Questions about the grid below.
1) The fourth-last entry, reading row by row?
2) The top-right entry?
3) The largest entry in the first column?
4) The entry directly below the largest entry?
5) The entry just left of the largest entry?
6) The first entry, reading row by row?
7) The last entry, reading row by row?
8) The bottom-left entry?
136,110,116,139,115,121,133,135,135,130,115,131
130,112,119,136,115,125,135,132,131,130,125,138
131,128,115,128,127,129,128,134,126,144,135,122
130,127,137,126,128,130,114,130,129,117,127,123
140,127,129,129,148,143,124,127,132,114,129,105
122,131,112,129,120,119,141,132,128,150,133,135
131,111,108,135,124,135,154,130,129,131,135,128
123,116,127,129,118,133,132,128,124,123,137,141
139,113,126,138,118,119,122,135,138,122,107,126
132,113,135,133,117,127,114,132,132,112,120,133
146,125,122,136,140,131,125,133,137,123,113,105
132,118,137,131,119,124,112,133,133,114,118,130
116,152,138,117,139,136,128,121,121,126,153,127
1) 121
2) 131
3) 146
4) 132
5) 135
6) 136
7) 127
8) 116

Read these off the grid that follows. Rows and columns are numbered from 0.
1) Read off the entry at row 1, column 0.
2) Read off the entry directly below the smallest entry.
3) Read off the maximum.
4) Read off the entry just left of 151.
5) Read off the entry at row 2, column 2.
127  128  131  146  113  136
125  127  129  147  115  135
119  115  120  125  123  133
115  115  128  119  126  136
131  130  130  128  121  119
116  116  124  122  126  135
134  131  130  126  113  112
117  117  121  151  122  137
123  125  131  132  141  138
119  115  120  125  123  133
123  124  127  148  116  136
1) 125
2) 137
3) 151
4) 121
5) 120

[[124 126 130 137 129 125 119 121 129 125 148 128 135 115]
 [134 130 137 132 129 122 134 131 137 131 116 140 112 149]
 [116 126 126 132 138 115 137 112 139 112 143 126 117 131]
 [112 133 130 122 145 142 120 136 131 130 127 134 122 131]
 [134 130 122 124 127 142 120 146 118 133 131 120 133 118]
 [112 110 117 123 125 129 118 135 132 134 116 125 135 121]
 [117 106 115 126 122 123 123 137 135 132 116 123 128 125]
 [147 132 132 128 109 121 136 117 118 134 116 129 142 129]
 [109 122 133 128 131 125 120 115 136 133 121 140 136 128]
 [132 115 135 145 121 117 117 135 142 136 130 140 121 132]
 [124 123 123 132 138 127 128 143 138 121 138 124 108 132]
 [143 135 125 128 130 135 131 145 122 124 138 119 117 128]
 [124 134 121 116 140 145 128 147 124 127 123 122 119 131]]
Indices start at 0.
The entry in row 0 and column 2 is 130
The entry at row 0, column 0 is 124
The top-right entry: 115
Report the top entry of the column that holds the smallest entry.
A: 126
Report the entry at row 2, column 2.
A: 126
The entry at row 1, column 0 is 134
The entry just left of the smallest entry -> 117
Report the entry just right of the smallest entry.
A: 115
The entry in row 1 and column 2 -> 137
Report the entry at row 2, column 0.
A: 116
The smallest entry: 106
Report the entry in the bottom-left corner.
A: 124
Report the entry directly below the largest entry.
A: 131
The bottom-right entry -> 131
The entry just left of the largest entry -> 112
The entry at row 1, column 1 is 130

Questions about the table below.
1) Which number is the 2nd entry on the main diagonal?
2) Which number is the entry in the bottom-left corner?
3) Which number is the entry directly below the smallest entry?
4) Which number is the 4th entry in reading order?
5) Which number is the last entry, reading row by row?
6) Which number is the first entry, reading row by row?
7) Which number is the 5th entry from the end, reading row by row?
8) Which number is the entry directly above 105?
[[141 141 119 145]
 [113 113 149 137]
 [146 146 119 137]
 [146 146 116 131]
 [117 117 125 107]
 [143 143 116 109]
 [143 143 123 143]
 [117 117 123 102]
 [140 140 114 117]
 [111 111 145 119]
 [132 132 137 157]
 [113 113 138 105]
 [116 116 134 110]
 [128 128 139 157]
 [136 136 114 113]
 [110 110 138 121]]
1) 113
2) 110
3) 117
4) 145
5) 121
6) 141
7) 113
8) 157

data =
array([[140, 122, 128, 120, 139, 125, 131, 121, 115],
       [105, 127, 129, 121, 125, 131, 122, 131, 131],
       [114, 139, 112, 133, 137, 144, 136, 122, 130],
       [138, 135, 111, 129, 121, 118, 127, 139, 126],
       [126, 122, 141, 129, 120, 125, 137, 123, 130],
       [140, 130, 112, 126, 113, 119, 127, 128, 128],
       [150, 109, 130, 135, 119, 138, 128, 132, 122],
       [136, 115, 114, 132, 114, 111, 126, 137, 127],
       [ 98, 119, 135, 128, 125, 135, 131, 131, 122],
       [117, 133, 127, 134, 113, 108, 119, 129, 135],
       [137, 119, 120, 120, 131, 139, 123, 133, 132],
       [147, 116, 130, 130, 114, 135, 119, 131, 138]])
The 4th-last entry, reading row by row: 135
The bottom-left entry -> 147
Give the first entry in reading order.
Answer: 140
The entry in the bottom-right corner: 138
The last entry in the row that holds the largest entry is 122
The smallest entry in the first row -> 115
The entry just left of 134 is 127
Give the 3rd entry on the diagonal from the top-right corner.
Answer: 136
Give the minimum.
Answer: 98
The entry directly above the smallest entry is 136
Give the smallest entry in the last row.
Answer: 114
Give the 2nd entry in reading order.
Answer: 122
The second entry on the diagonal from the top-right corner is 131
The third smallest entry is 108
The second smallest entry -> 105
The third entry, reading row by row is 128
Give the entry just right of the largest entry.
Answer: 109

Questions about the grid below.
1) Which number is the first entry of the largest entry's row?
2) Which number is the bottom-right entry?
3) Which number is the bottom-left entry?
4) Which number is the 2nd entry from the end, reading row by row?
137	121	131	135	117
103	154	135	126	126
120	137	135	132	115
1) 103
2) 115
3) 120
4) 132

Read these off the table that follows. Rows and columns are numbered from 0.
1) Report the entry in row 1 and column 0.
2) Report the entry at row 0, column 1.
3) Report the entry in the bottom-right corner.
4) Report the bottom entry of the column that holds the smallest entry.
5) Report the minimum.
6) Report the entry in row 0 and column 2.
7) Report the entry in the bottom-left corner.
8) Report the entry at row 0, column 0.
[[110 127 134 133 126 138 117 131 143 111 143 131 128 124 133]
 [122 133 133 146 124 125 142 152 137 110 151 113 116 131 117]
 [118 136 112 120 118 134 131 114 113 128 149 117 132 140 137]
 [125 130 121 127 122 127 134 129 119 136 135 115 121 138 110]
 [118 120 124 129 129 152 111 122 136 123 141 133 132 127 144]
 [128 132 125 150 128 132 147 139 127 119 154 121 122 124 143]
 [147 107 111 131 135 142 129 126 129 140 129 125 132 128 132]
 [124 128 115 126 121 134 112 116 123 132 130 125 125 141 131]]
1) 122
2) 127
3) 131
4) 128
5) 107
6) 134
7) 124
8) 110
